Each row is where one point has got to under a steady rotation. How many steps took it there?
The counts run from 0 to 208.
[ -7  29  30  23 -19  12   6 -28   7  17   8   0 -19  41 -18  44   9   2
  -7  23 -27   8 -12 -26   2 -17  -2 -24   6 -26 -43  -8  -1 -23   4 -51
  14   4   5 -10 -25 -26  -4   6  25 -26  10 -29   2  -9  -4   8  -1  13
 -10  60  -7  21   6  -7  13   5  25 -19 -18 -18]
76
[ 12  24  25 -15   2 -24  16  -7  26 -15 -15   8  -6  26  -1  -7  29   7
 -11 -22 -16  -8   3  -5 -16  19 -28 -41  37 -37  -6  -6 -13 -35  -6 -38
   8  27   5  -1  15 -48  -9  -6 -15   2  -4 -27 -10  -1  47  38  29  -1
 -44  19  11   2   1 -19 -12  19   1   4  19 -27]
119
[ -1  16 -16 -30  37  19  18 -19 -10  10 -39  14  46   3   6   6   9 -16
   6 -20 -24  17   3  18 -21   7  15 -15  -8  -4 -24  -8 -13  -5 -16 -32
 -19 -17  -6  21   6  12  35  -3  14  13   5 -34   1  13   8  35  26 -20
   6  42  50  -2  10 -15  13  -5  -4  -3   4 -22]
141
[  8  15   9 -10  -9 -18  10  22  10  -3 -65  -4  -6  14  -7   3  13 -27
  20 -50   2  14   4   2 -15 -19 -12  -7  42 -15   0   8 -46 -26 -14   8
 -16  34   1   1  14 -20  -1  -8  -8  -1  -9 -32   0   2  27  28  30  -1
 -12  -3  44  13  -4 -18  -5  -2   7  10   3 -22]
115
[-26  34   1 -26  -4   7 -13 -24  -2   2  13 -36   5  19 -35  -7   7   2
  11 -12 -50  49 -12  -3  -5  -3  26 -36  16   2  -8  13   7  -3   0 -24
 -10  33  38  22   5 -12 -26 -22   4  22 -21 -55 -10 -24  39  10  21   8
 -27  26  -4  26  -7 -12  10 -16   7  -3  -2 -15]
33
[-10   6  -4 -15 -10  20  16 -29  18  -5  38 -18   4   9 -49   4   7   1
 -20  13 -32  12   9   6 -44 -12  32 -12  -3 -12   4  20  10  -9 -28 -28
 -16  -3  12  28   3  17 -38  -3  20   1 -14 -27  13  -5  11   6  23   2
   6  38 -14   6 -16 -12  15 -31 -61   7  11 -29]
16
[-10  15  19 -20 -37   9   4   3  17  16 -13 -20   7  10 -36   8  10 -28
 -10 -10 -15  -6  -7  14 -53 -13   6  21  31   4  13  15  -5 -21 -50 -12
 -48  -8  39  28 -28   5 -25  19  -4 -25   0 -10  10 -24   8  15  29 -31
  19 -10   5  27  11 -12  -7 -13 -11   2  24 -37]
13
[-28  21   8   0  -9   9 -20 -25 -24  61 -33 -22  -3  13 -20  16 -12 -26
   5  11 -27  24 -19   0 -24  -9  16  -4   6  -8 -48   0   1   1  -2  -2
 -11  -2  31  10  -9 -15   5 -11  34 -28   3 -40 -15 -26 -15  -5  25  -7
   7   1  -6  30  22   1 -22  11  37  -3  12  -4]
164
[ -6  -8 -11   7 -38  -5  20 -18  16  13 -44 -11 -14   3 -11 -19 -15 -38
   2 -15 -17  16 -18  11 -20  24  30   5   6 -23   4  -9   2   0  18 -14
  25  23  -1  17 -20 -28 -35  -5   3 -23 -13 -35  21  -2  43  12   8  25
 -49  -7  18  30 -22 -10  -6  -6  14 -21  16 -28]
205
[  7  26  -3 -20  15  21  24 -11  20 -24 -24  -3   6  26   2  -3  17 -35
 -14 -33  -1  22  -2   3 -25 -34   4 -20  41 -11  -7   5   2 -12 -41  -7
   4   6  -9  30 -12  -4   7  17  15  -2 -16 -20   7 -31  -9  11   0   9
   3  58  22  10  -4  -4  15 -39  -9  15 -35 -43]
99
[ 27  21  -3 -33  22   2  25 -41  11 -19 -41  -9 -26  16 -20  -5   2   1
  -8 -22 -11  22   1  -4  -6   1   4 -36   2 -42 -14  18 -34  -2   3  -7
  16  23 -26  14  20 -19 -24  -8   3  -5  -1 -41   8  11  16  -9  30  26
  -6  34   6  18 -15 -32  -7   0 -39  15   0 -13]
112
[  5  -2   7 -10 -29  -8  16 -57 -15   7 -39   8  -9  29 -14  12  -9 -19
   4  20  -3   3   1 -21 -11 -35  12 -24  -5  -9  -4   6 -32  -6  -6 -15
  -8 -21 -20  22 -11 -12 -31   9   8 -27  13 -15  19 -24 -15 -29 -18 -10
  23  42 -20  45   1 -35   9   6 -16  13  -3 -12]
88
[-44  27  42  -3 -19   5 -28 -21  -6  18  15   6 -11   7 -10  32   7 -29
   4  23 -39  -7   3  -5  -7   1  27 -25  31  13 -13 -10  10 -44 -31 -32
 -26 -30  61  16 -14 -11 -11 -27   9 -23   1  -5  -8 -22  19  -1  13  -2
   8   7  -3  10 -27   8   3   9   6  22  16  -3]
168
[-20   6 -12  22 -16  22  -8 -38  14   8 -27  -1  20  -4  -3   1  -2  -3
  17 -12 -23  41 -37   0 -17  22  61  -9 -13   0 -15 -13  17 -12   1 -16
 -16  14  23  -9 -32   2  10 -36  21 -22  33 -39   1   0  30  29   7  -8
 -32  23   8  14 -20  12  39 -20  24 -18   4 -15]
50
[-18  13  -2 -16  16  -1  15 -21 -12  26 -17   6 -12  28   0  20  21 -12
  -6  10 -46  -2  14 -21  -7 -25   3 -22  16   8 -55 -19   1  -1 -12 -22
 -24 -40  37  32  -1  -8  22 -19  13  -1 -26 -36  -7 -36 -22  -1  11 -16
  15  32  27  12   2  -6 -27   4   5   9  18 -24]
166
[ -6 -14 -14  12  -7 -18  21   1  22 -18 -39  17  -3  -6  32  10  -1  -5
  10 -24  -9   1  -4  -7 -22  -7  21 -11  17  -2  -5 -27  -2   1   5 -34
 -21   8  35   8 -30  -8  30 -57  -8 -17  13 -35   5   2  16  38  11 -40
 -35  19  37   2 -22  14   9  -3   4  -9  41 -18]
48
[-13  -5  13 -13 -19 -18  29 -37  14   7  35 -19  -1  24 -23   8  -3  -8
   5  20 -31  21  -5 -15 -46 -35  10  -7   3  21  14 -10  -8 -20 -28   0
 -15  -9  14  -6 -16   8  -8 -35  18 -27  11 -23   2 -36   2   6  17 -22
   5  45 -37  28  -3  -9  10 -10 -14  15   2 -28]
177
[ -8  23  21 -27 -10  -4  -5 -38   9  -9  21 -17  -5  19 -31  -3  22  34
  -8  -3 -47  26 -15 -31 -11  10  14 -34   2   3  -4   8 -11   4  -1 -37
  -8  30  44   7   0 -31 -25 -10  -1   2 -13 -57 -16 -17  23  24  32  -3
 -20  39 -25  15  -5 -25  -4   5  -7 -10  10 -27]
34
[-15  34  -5 -19  -2   2  12 -31  -8  -8 -31 -21   8   8 -25   3  13 -11
  21 -36 -23  58 -10   3 -19   0  -2 -26  25 -28  -7  -6 -21 -35   3 -13
  -6  30  -9   3  28 -18 -15 -27   8  10 -16 -41   0   7  40   9  11  17
 -30  14  13  13  -9 -35  36 -12 -11 -13 -28 -20]
117
[-22  14 -11   4   1   2   6   0  19 -18 -13  -3 -44   2 -45   9   4 -26
  -4 -19 -21   8   1 -12 -15  14   6  -5   3 -46   3   8  -5 -29   1 -23
 -26  10  16  35  -1  26 -30 -45 -13 -13   0 -26  30 -23  43   8  38  13
 -25  -1  12  -6 -38   0  -8 -19 -41 -15  17 -18]
24
[  3 -25  17  18 -31 -31 -10 -21  24   6 -12  -8   0   8   7 -35  -7  -1
  19  -1 -11  -8 -23   0 -22   6  25  -3   4  14   7   2 -26  20   2 -17
  -4  41  36  -4 -26 -19 -10 -44   3 -29  18 -47  -4  -4  41  37  35 -38
 -30  12  -8  18  -9  12   2   8   4   3  48 -12]
43
[ -6  19  10  31 -36   5   3  10 -17  40 -40  11 -18   9  -1  51   3 -13
  14   3   6 -27 -28 -17 -28 -21 -21  15  21 -32 -31  -9 -23  -9   4 -57
  -3   2  20   4 -25 -25  -4  -9   6 -49  13  -6   1  -2  11  20 -19 -13
  -9  19  36  34 -24  -7  -9  23  33  -2   0 -15]
72
[ 26  15  -5 -25  18 -29  23 -25  29 -14 -37 -22 -19  29 -14 -13   9  -5
   2 -29  -3  20   1  -8  -8 -10  -1 -30   5 -23  -6  29 -42   9 -11  12
  14  31 -19   2  13 -19 -17  -4   1  -5   0 -52   3   0  28   5  50   7
 -10  45   9   6  13  -2  -1  -1 -21   8 -16  -9]
111
[  6  24  23   0 -31   6 -17   0  12 -12 -54 -11 -12  21 -10   1 -12 -48
   0 -16  12   3 -21  13 -35 -19  10   3  36 -31   4  10  -4 -33 -28 -10
 -14  11   4  15 -21 -15  -7  40   8 -43  24  16   9 -42  -1  12   3 -13
  12   5   1  35 -12 -19   8 -14  28   5 -15 -38]
97
[-18  33   0 -27 -20  -3 -13  26   0  -2 -38  -5 -26   3 -19  25  35   9
  11 -16 -28   6  -9  -7  -9   0  -9  -9  20 -21  -6   7  -5 -15   1 -30
 -36  28  51  23 -12 -28 -22 -19 -35 -20 -10 -25   3 -33  29  36  29 -21
 -10  -9  11  25 -19 -13 -18  13  -1 -13  34 -35]
30
[-10   4  24  -2   4 -10  12 -21  13  37  13 -15  -5  35 -16 -38   3 -43
 -10  11 -41  10   4   2 -16  -5  37 -32  22  39 -16  -2  -2  -6 -28   8
   3 -16  25  20  -8 -11  14  -3  34   0   4 -34 -18 -23   8   2  36 -19
   4  39   3  10  -2  14 -26   7  24  18   1 -20]
170
[-26  24  15 -19 -23   3   9 -17   8  -9   4  24  18   5   4  14  41   4
  10 -23 -16   6   3  35  -3   2  16 -41  31 -17  -7   3  -4  -3 -18 -52
   4   1  -4  29   5 -32 -30 -11 -20   8 -29 -25  21  24  25   8   7  -5
 -25  14  15 -23   6 -25  38  -5 -36  22  29  -7]
125
[ 19  20  -2   6   8   7  23  -3  54 -26 -31 -12 -34  26 -30 -14   2 -36
 -21  -3 -17  -3 -14  -1 -26  12  38 -11  36  -4  -4  -7  20 -16 -28  12
   2  11  19  -2 -28 -10   0  -4   6 -12  15 -22   0 -31  14  19  33   7
 -13  20  12   4 -36  11 -34 -19  31  -7   4 -33]
187
[ -6  21   8 -39 -18  -7  16  -4   2   9 -35   5   1  32 -22  35  16 -10
 -13  16 -23 -15   8 -10 -37 -19 -11  -4  14 -27   0 -27 -20 -42 -24 -25
 -43 -32  15  -2  -4 -17  -6  -6  -2 -26  -3  -3  10 -28  -7  20  14 -23
  12  22  12   8  17 -36  -8  15  -6   0  19 -27]
5
[-10  19  11 -16   0  10  18 -22 -22  41   5  -1  30  16   0  17  32  17
 -13  -6 -23  -8  -3  15 -35 -13 -18   7  -9   4 -39  27 -31  16 -16 -64
 -22 -16  20  33  -9 -10  -4  11  27   6  10 -29  -6  17  -9  33  24 -38
  27  29  16  21   7 -14  10  21 -15   4  21 -14]
148
[ -5   1   1  -1  -6  -6  34 -19   2   7 -11   2  13  16   6  25  16  10
  17 -10 -11 -22 -26 -23 -20 -35 -15  17 -20  19 -17  -4 -51  16   1 -59
  -3 -16  19   7 -17  11   3 -14   8   0  15 -29 -15  32   3  18  -2 -15
  17  65  15  48 -20 -13   0  16  -8  -3  -6  -8]
64
[-14  18   7   2 -23  -6   2  -2  22 -18 -15  -7 -22  10 -40  12   1 -43
  18 -40   4  16 -12  11 -11   0   8  -6  24 -20   9  33 -24 -32 -33   3
 -16  29   3   5  12  -4 -48 -26  -3 -12  21 -23  19   3  43  -9  29  15
  -1   7   2  23 -22   6  35 -25 -23   9 -20  -6]
109
[-15   7  22 -23 -35  -4  11 -31   8  15   0  -2 -17  18 -11  -2   3  -4
   4  20 -29 -34  -7 -10 -35 -30  18 -17  19  11 -10  -1 -16  -1 -36 -19
 -37 -20  55   6 -23 -27 -21  -2   8 -37 -12  -8  -5 -17 -18  -7  16 -34
  37  12 -27  32 -17  -5 -28  29  -5  27  42 -14]
173
[  5  25  -3  -1   6   6   2   1  15  12 -28   4  37  12   6  -9  16   6
  12 -28 -11  -6 -25  -5  -7  -6  35   0   3  35 -23  -8  -5  20 -22 -36
 -10   2  38   1 -39  12  33 -10   9   3  16 -37 -26  -8   5  40  17 -29
  12  36  42  44 -21  20  25 -12  46  -1  -6 -13]
56
[ 18   8  -1   7  -5   6   6 -40  24  -4 -14  -8  23  18 -10   4 -13  20
   9  -9 -34  25 -29 -12 -14  18  38 -15 -14  -4 -24 -13   5   6  -3 -26
  -5  15  16 -18 -39 -10  26 -19  20 -18  36 -49 -21  -9  25  48  11 -28
 -18  55  -5  26   4   4  21   0  31 -22  13 -10]
51
[  9  -4  12 -11 -16 -13  24 -60 -14  19 -33   4 -18  22 -10 -10 -14 -55
   5   7 -18   9   2 -18  -2 -27  34 -23 -10   7  -6  12 -27   6 -11   7
   4 -24 -17  11   4  -8 -15   5  24 -25   5 -35  20 -12   1 -26 -12  14
  15  50   4  34  -2 -19   1  -5  -5  13 -12   1]
87
[ -7  18  10 -15  13  -3  12 -58   8  30  17 -13  -9  24 -13 -26 -23 -37
  -9  17 -41   9  18  -8 -25 -14  47 -38  12  35 -22  -1  12  12 -25   6
   5 -23  29  27 -10 -14   2   6  42  -9 -21 -37  -4 -20  -6 -32  19   6
  12  36 -13  32  -5   0 -17   0   6  18  12 -14]
171
[ -5   0  14   4  15   9  11   5  -5  12  -6  16  18  13  15  17  28  -6
  -3 -10 -27 -33   1  19 -23 -13 -20  -5  15  -4 -32  14 -26  19 -21 -64
 -16 -12  20  56  -5   7   2 -17  10  25 -19 -24  -1  30  12  20  22 -26
  14  19  36  -1 -13  -5  -7  17 -32  14  39 -32]
149
[ -3   4  27   5 -28 -11   9 -32  16  19  -4  20 -29   9 -42  31  -3 -27
  -6  21 -26 -14   9 -10 -26   9  22 -30   6 -22   3   0 -20 -38 -12 -12
 -28 -28   4 -20  -7 -10 -32 -26   6 -49  31  -9  10  -3  27  -7  22  -2
   5   9  -7   7  12  -4  -1  24 -19   5  31   1]
0
[ 13   1  10  36  10  -2  37 -33  -4  31 -18   0  -7  32  -6 -14 -11 -24
  -2  13 -20 -11 -11 -21 -25 -11  -6 -12 -23   3 -30  -8 -16  26  11 -32
  33  -1 -10 -10   0  -1  19 -24  43  -1  16 -50  -5   8  12  16  11   3
  -3  67  27  25 -17  -2 -13   0  16 -19 -15 -15]
69
[-10  11  -4 -11 -26 -11  33 -24  19 -12   2 -15 -12  27 -35  29  19  14
  10   2 -10  14 -12 -26 -15 -15  -5  -8   4 -15  13 -11 -17 -10  17 -39
 -21  14  16 -28   3 -14 -39 -29  -4 -11 -12 -31  14   8  24  25   5  16
 -28  42  -6  41 -22 -38   6 -13 -30 -19 -17 -26]
202
[-14  32  -7 -27  35  40   9 -33 -17  14  -3   9  39  -8 -12  29  12   8
  -2 -10 -40  20   0  19 -22  18  14 -22 -11 -16 -32  -6   5 -18  -3 -47
 -27 -27   2  35   5  12   8  -9   5  18  15 -20   7   4  -1  26  10 -16
   3  28  25  -5 -11 -17  20  -5 -19  -1   0 -20]
142
